In the data rows, zero lies at 4.5, halfway between 4 and 5.
Every row has a hidden score. In each pair, how much higher is the second row's than the first's? 15 means about the same, 30 much higher and 0 much lower. The score is a weighted sum of the row's numbers plus the product of two more (or one squared), each taken from its middle value.
[4 6 4 7 3 6 7 3 4 3]
[4 5 4 5 4 5 6 4 5 4] -> 13
[4 4 4 3 7 4 7 6 8 3]
[5 4 5 3 4 2 2 6 5 6] -> 15
[5 3 5 3 7 4 2 6 4 5]
[6 4 4 5 7 7 2 4 3 4] -> 12
[5 4 5 3 4 2 3 6 6 6]
[5 3 5 3 5 3 2 6 4 6] -> 21
[5 4 5 3 5 4 3 5 3 6]
[5 3 5 2 5 2 2 6 5 6] -> 13
[5 4 5 3 4 2 3 6 5 6]
[5 3 5 2 7 4 4 7 6 4] -> 25
[5 6 4 6 2 5 6 3 3 4]
[5 5 4 5 2 5 5 4 3 5] -> 21
[6 4 4 5 7 7 2 4 3 4]
[5 4 5 5 5 6 2 4 2 6] -> 13
[5 3 5 3 5 2 2 6 6 6]
[5 3 5 3 5 2 2 6 5 6] -> 16
[4 5 4 5 3 6 5 3 2 5]
[5 3 6 2 6 2 2 7 7 6] -> 11
[5 4 4 5 6 6 2 3 2 5]
[4 4 4 4 4 3 6 6 7 5] -> 27
[5 2 5 2 7 3 4 7 6 5]
[5 3 5 3 6 2 2 7 5 6] -> 9
[5 5 5 4 2 5 4 4 3 7]
[5 4 5 4 5 4 3 4 3 7] -> 6
[5 5 4 5 2 5 5 4 4 5]
[4 5 4 4 4 3 5 6 7 5] -> 17
[4 5 4 5 5 6 4 3 2 5]
[4 5 4 4 6 5 7 5 7 3] -> 18
[5 4 5 4 5 6 3 3 2 6]
[5 4 6 3 5 3 2 6 4 6] -> 20
[6 4 4 5 7 7 2 4 3 4]
[5 3 6 2 7 2 4 7 6 5] -> 19
[4 4 4 4 4 3 5 6 7 5]
[5 4 4 5 6 6 2 3 2 5] -> 1
[4 5 4 5 5 7 4 3 2 5]
[5 3 5 2 7 2 3 7 6 5] -> 18
[5 4 5 3 4 2 2 6 5 6]
[5 3 6 3 6 3 2 6 5 6] -> 16
[5 5 5 5 2 4 5 4 4 5]
[5 4 5 3 3 3 3 5 5 6] -> 14
[4 6 4 5 3 6 5 3 2 5]
[5 5 4 6 6 7 3 3 4 3] -> 16
[4 5 4 4 4 2 4 6 6 5]
[4 4 4 3 7 3 7 7 8 4] -> 17
[5 3 5 2 7 3 5 7 7 4]
[5 3 6 3 6 3 2 7 5 6] -> 16
[5 4 4 5 6 6 2 3 2 5]
[6 3 5 3 7 3 3 6 5 5] -> 20
[5 3 5 3 5 3 2 6 4 6]
[5 5 4 4 6 6 5 4 5 2] -> 10
[4 5 4 4 3 3 4 6 6 5]
[5 5 4 4 3 3 3 5 5 5] -> 9
[5 4 5 3 3 4 3 4 3 7]
[4 3 4 2 6 2 6 8 8 4] -> 22
[5 3 5 2 5 1 2 7 7 6]
[6 4 4 5 7 6 2 4 3 5] -> 11
[5 5 5 4 4 5 3 3 2 6]
[5 4 5 3 3 3 3 5 4 7] -> 17
[5 4 4 3 7 5 4 6 6 3]
[5 5 5 4 3 2 4 6 6 5] -> 13
[5 4 5 3 5 3 2 6 5 6]
[4 5 4 4 6 4 7 6 7 3] -> 17
[5 3 6 2 5 2 2 7 6 6]
[5 4 4 4 7 6 3 5 4 3] -> 13
[5 3 6 3 5 2 2 6 5 6]
[5 4 4 5 6 7 2 3 3 3] -> 12
[5 3 5 4 7 4 2 5 4 5]
[5 4 6 3 5 3 2 6 4 6] -> 22
[5 4 5 4 4 4 3 4 2 7]
[5 4 5 3 3 3 3 5 4 7] -> 15
[5 4 5 5 5 6 3 4 2 6]
[5 4 5 3 4 1 2 7 6 6] -> 17
[5 3 5 2 5 1 2 7 6 6]
[5 4 5 4 4 5 3 4 2 7] -> 14
[5 4 5 4 5 4 2 5 3 6]
[5 3 5 4 6 4 2 5 3 6] -> 16
[6 3 4 5 7 6 2 4 3 5]
[4 5 4 5 4 3 6 6 7 4] -> 26
[5 5 4 6 5 7 4 3 4 3]
[5 4 4 4 7 6 3 4 4 3] -> 11
[4 6 4 5 5 5 7 4 6 3]
[5 4 5 3 4 1 2 6 6 6] -> 16
[4 3 5 2 6 1 4 8 8 5]
[4 4 5 4 4 2 3 6 6 5] -> 13
[4 3 4 2 7 2 5 7 8 4]
[4 5 4 5 3 4 5 4 5 4] -> 15
[4 3 4 2 7 3 6 7 8 4]
[5 3 5 2 7 3 4 6 6 4] -> 16
[5 3 6 3 7 3 2 6 5 5]
[5 3 6 2 6 2 3 7 6 6] -> 16
[6 3 4 4 7 5 3 5 4 4]
[5 3 6 2 6 2 2 7 6 6] -> 17
[5 4 4 5 6 6 2 3 2 5]
[5 3 4 2 8 4 5 6 7 3] -> 22
[5 5 5 4 3 3 3 5 5 6]
[6 3 4 4 7 5 2 5 3 5] -> 15
[5 5 4 5 6 7 4 4 4 2]
[4 4 4 3 7 3 7 7 8 4] -> 11
[5 4 5 4 4 5 3 4 2 7]
[6 3 4 5 7 6 2 4 3 5] -> 12
[5 4 5 4 3 3 3 5 5 6]
[5 4 5 3 4 4 3 5 4 7] -> 12
[6 3 4 4 7 6 2 4 3 4]
[5 3 6 3 5 2 2 6 5 6] -> 18
[5 3 6 3 6 3 2 6 4 6]
[5 3 5 2 7 2 3 7 7 5] -> 7
[5 4 5 4 4 5 3 4 2 6]
[5 4 5 4 5 5 3 4 2 6] -> 12
[5 4 5 4 6 6 2 4 2 6]
[4 5 5 4 2 4 4 4 2 8] -> 17
[4 4 4 2 8 4 6 6 7 3]
[6 4 4 5 7 7 2 4 3 3] -> 20
[5 3 6 3 6 3 2 6 5 6]
[5 4 5 3 3 3 3 5 4 7] -> 13
[5 4 5 3 4 3 3 5 4 7]
[5 4 4 5 6 7 2 3 2 4] -> 18
[5 4 5 4 2 4 4 5 3 7]
[5 3 6 2 6 2 3 7 7 5] -> 12
[5 4 5 4 6 5 2 4 2 5]
[5 4 5 4 2 4 4 5 4 6] -> 18
[5 3 5 2 5 2 2 7 6 6]
[5 4 5 4 6 4 2 5 3 6] -> 7
[6 4 4 4 7 6 2 4 3 4]
[5 4 4 2 8 5 5 6 6 3] -> 20
[4 4 4 3 7 4 7 7 8 3]
[4 5 4 4 3 6 4 3 2 6] -> 10
[5 4 4 5 5 7 3 3 2 4]
[6 3 5 4 7 5 2 5 4 5] -> 11
[4 3 5 2 6 1 5 8 9 5]
[5 4 5 4 5 5 3 4 2 6] -> 14
[5 4 5 4 5 6 3 4 2 6]
[5 4 6 3 5 3 2 5 4 6] -> 12
